(in the rows, 128 means zero)
Which row each row swaps with, under one turn or mirror:
The rows were stretched afterwards, more along some directions than others.
Lun: [107 128 127 129 136 110 140 114  98 129 119 143 133 138 106  96 127 141
 112 141]
silat: [107 163 138 106 124 130 103  97 116 154 138 135 145 150 123 110 126 139
 147 135]
vesig: [106 120 137 135 117 139 105 109 111 153 124 118 118 104 127 114 107 156
 133 139]
rufe: [131 121 140 150 110 140 103 120 125 155 130 131 117 114 124 102  94 133
 133 146]
Gepel: [102 108 139 140 139 101 145 121 117 104 113 115 129 113 143 122 133 156
 105 154]
tebaf: [113 153 122  95 104 124  85 113 112 146 157 113 126 150  99 111 132 160
 169 149]
dup: [128 129 137 134 135  95 143 117 103 135 106 163 125 164 113 127  99 142
 116 137]
zez: [ 92 115 136 126 120  95 128 104 113 123 148  97 129 147 133 123 136 147
 151 164]
Vala: [108 145 141 124 133 120 115 126 106 105 109 148 131 153 108  92 121 158
 109 145]
tas: [113 132 117 104 116 155  94 128 119 113 121  94 121 131 122 106 134 131
 145 151]
geti: [ 90 121 115  97 155 103 127 110  81 112 106 119 141 135 125 117 151 161
 138 164]
gur: [103 133 129 108 155  94 131  99  99 120 124 140 143 143 134 156 127 147
 138 139]
Rofut: [ 97 124 140 130 124 103 140 110 124 119 134 102 125 160 137 133 119 124
 129 163]
vos: [ 98 145 153 143 134 107 157 107 129 117 115 145 136 150 131  99 113 147
 115 139]
fegel: [117 161 139 114 105 147  84 118 116 147 140 140 121 138 112 100 109 140
 145 149]
zipu: [ 83 149 143  98 153  87 124 116 119 128 129 112 147 147 141 135 143 151
 142 165]
nofu: [ 93 136 150 124 138 113 119 123 124 120 138 119 130 114 141 127 129 145
 111 162]
kele: [127 135 127 113 125 103 107 115 113 137 113 123 133 116 128 125 117 139
 146 149]
tipe: [110 145 127 106 122 142 107 130 106 112 103 109 122 124 120  99 132 145
 145 151]
lor: [110 135 135 134 118 154  96 103 134 137 136 103 132 112 140 112 119 135
 149 148]
didak: [121 138 130 111 142 115 121 105 109 127 102 153 146 112 121 117 113 152
 126 134]
Gelit: [ 98 141 130 138 139 133 115 111 118 127 131 121 128 130 124 107 124 153
 125 136]
Fim: [118 145 126  91 116 118 101 116 111 133 144 115 133 142 129 112 159 143
 141 155]
Gitur: [102 132 135 111 140 135  95 110 117 138 141 119 147 127 127 119 140 145
 129 165]
lolal: [ 97 131 135 120 138 130 104 110 115 144 151 126 133 137 132 128 129 138
 126 156]
gugiz: [121 130 125 104 127 132 103 122 100 129 110 123 131 117  97 107 120 151
 151 139]
gis: [ 84 122 120 103 160 108 124 100  84 121 112 118 148 127 136 136 129 163
 148 154]
bufo: [105 126 122 127 136 146  86 110 111 116 114 115 136 103 126 103 118 159
 140 154]
Dez: [138 129 133 137 111 134 134 135 114 132 107 153 123 139  89  78 114 122
 117 131]
Kaga: [125 158 140 112 125 108 124 115 139 134 128 139 129 149 130 131 115 144
 118 145]
Nuki: [102 116 127 131 140 127 124 135 127 112 121 108 131 100 130 116 124 140
 123 160]
fikof: [ 97 118 146 137 124 122 125 126 122 123 134  98 125 147 131 110 129 133
 127 159]
Lomom: [102 144 151 124 136 102 119 108 129 130 142 134 141 153 128 123 132 154
 145 156]
vif: [100 174 127  90 127 130  96 109 108 132 128 151 144 134  95 106 125 174
 149 136]
Moko: [119 151 141 116 112 120 107 120 129 140 118 120 122 120 150 107 123 138
 135 153]
Nik: [ 92 147 131 125 145 129 105 114 120  98 133 134 136 132 122 119 121 162
 126 153]
Zovo: [107 111 138 126 132 116 127 112 116 140 123  97 134 135 140 123 140 127
 150 166]
mepa: [ 85 142 134 141 162  93 151 104 121 111 114 140 138 150 128 136 102 149
 124 149]
Fov: [106 115 128 150 144 104 146 112 128 129 134 133 150 140 120 119 128 139
 125 153]
satus: [126 148 119 100 129 122 104 118 107 134 117 150 149 124  97  94 134 159
 132 135]
Dov: [112 150 132 115 137 127  96 110 113 142 130 155 145 116  97 106 113 160
 126 142]
kava: [122 128 139 140 111 137 123 121 116 121 124 131 139 134  96  78 134 122
 140 137]
Fep: [ 99 120 126 131 145 114 136 119 116 104 127 107 127 130 126 134 138 142
 108 150]
nal: [101 130 129 104 134 142 102 103 114 151 141 131 129 107 130 127 136 146
 142 145]
zale: [120 131 127 124 141 120 117 118  87 125  87 150 127 124 120  95 115 153
 128 143]
pifa: [112  96 122 132 142  92 155 108  94 111 106 115 139 152 127 118 140 129
 138 164]
zigos: [ 83 162 156 134 129 110 126 112 135 111 122 130 130 139 154 105 115 155
 114 163]
sonum: [108 119 112  94 154 140 124 115 100 113 100 123 137 137 111 102 159 122
 135 153]
miset: [ 89 136 141 123 148  93 122  84  89 140 123 137 134 161 126 142 106 161
 153 150]
zisel: [109 125 144 137 142  94 153 104 113 134 103 122 133 148 147 141 116 123
 121 150]
ror: [115 148 135 123 144 125 107  96 117 148 124 150 143 152 128 115 113 139
 138 135]
puv: [ 98 117 124 132 129 106 125 118 119 122 125  94 124 114 148 138 116 161
 127 163]
danu: [116 124 142 132 118 110 130 135 132 106 124 130 137 120 121  91 128 141
 120 159]
Zeso: [117 149 144 109 125 133 115  98 117 133 121 140 149 147 116 104 130 128
 142 140]
feg: [101 141 130 104 124 143  83 100  90 147 132 120 128 135 110 133 107 155
 169 136]
Kazi: [103 147 125  97 140 123 106  92  96 130 124 125 151 153 126 121 141 147
 170 141]
kade: [ 93 153 140 130 124 102 112  91 109 144 132 136 124 150 148 144  86 166
 138 146]
rala: [ 95 131 143 130 145  97 138  99 114 113 120 140 152 148 114 100 139 140
 124 164]

Fov is swapped with zipu
Nik is swapped with miset
vos is swapped with Kaga
gis is swapped with Gitur
kava is swapped with kele
Lun is swapped with Fim

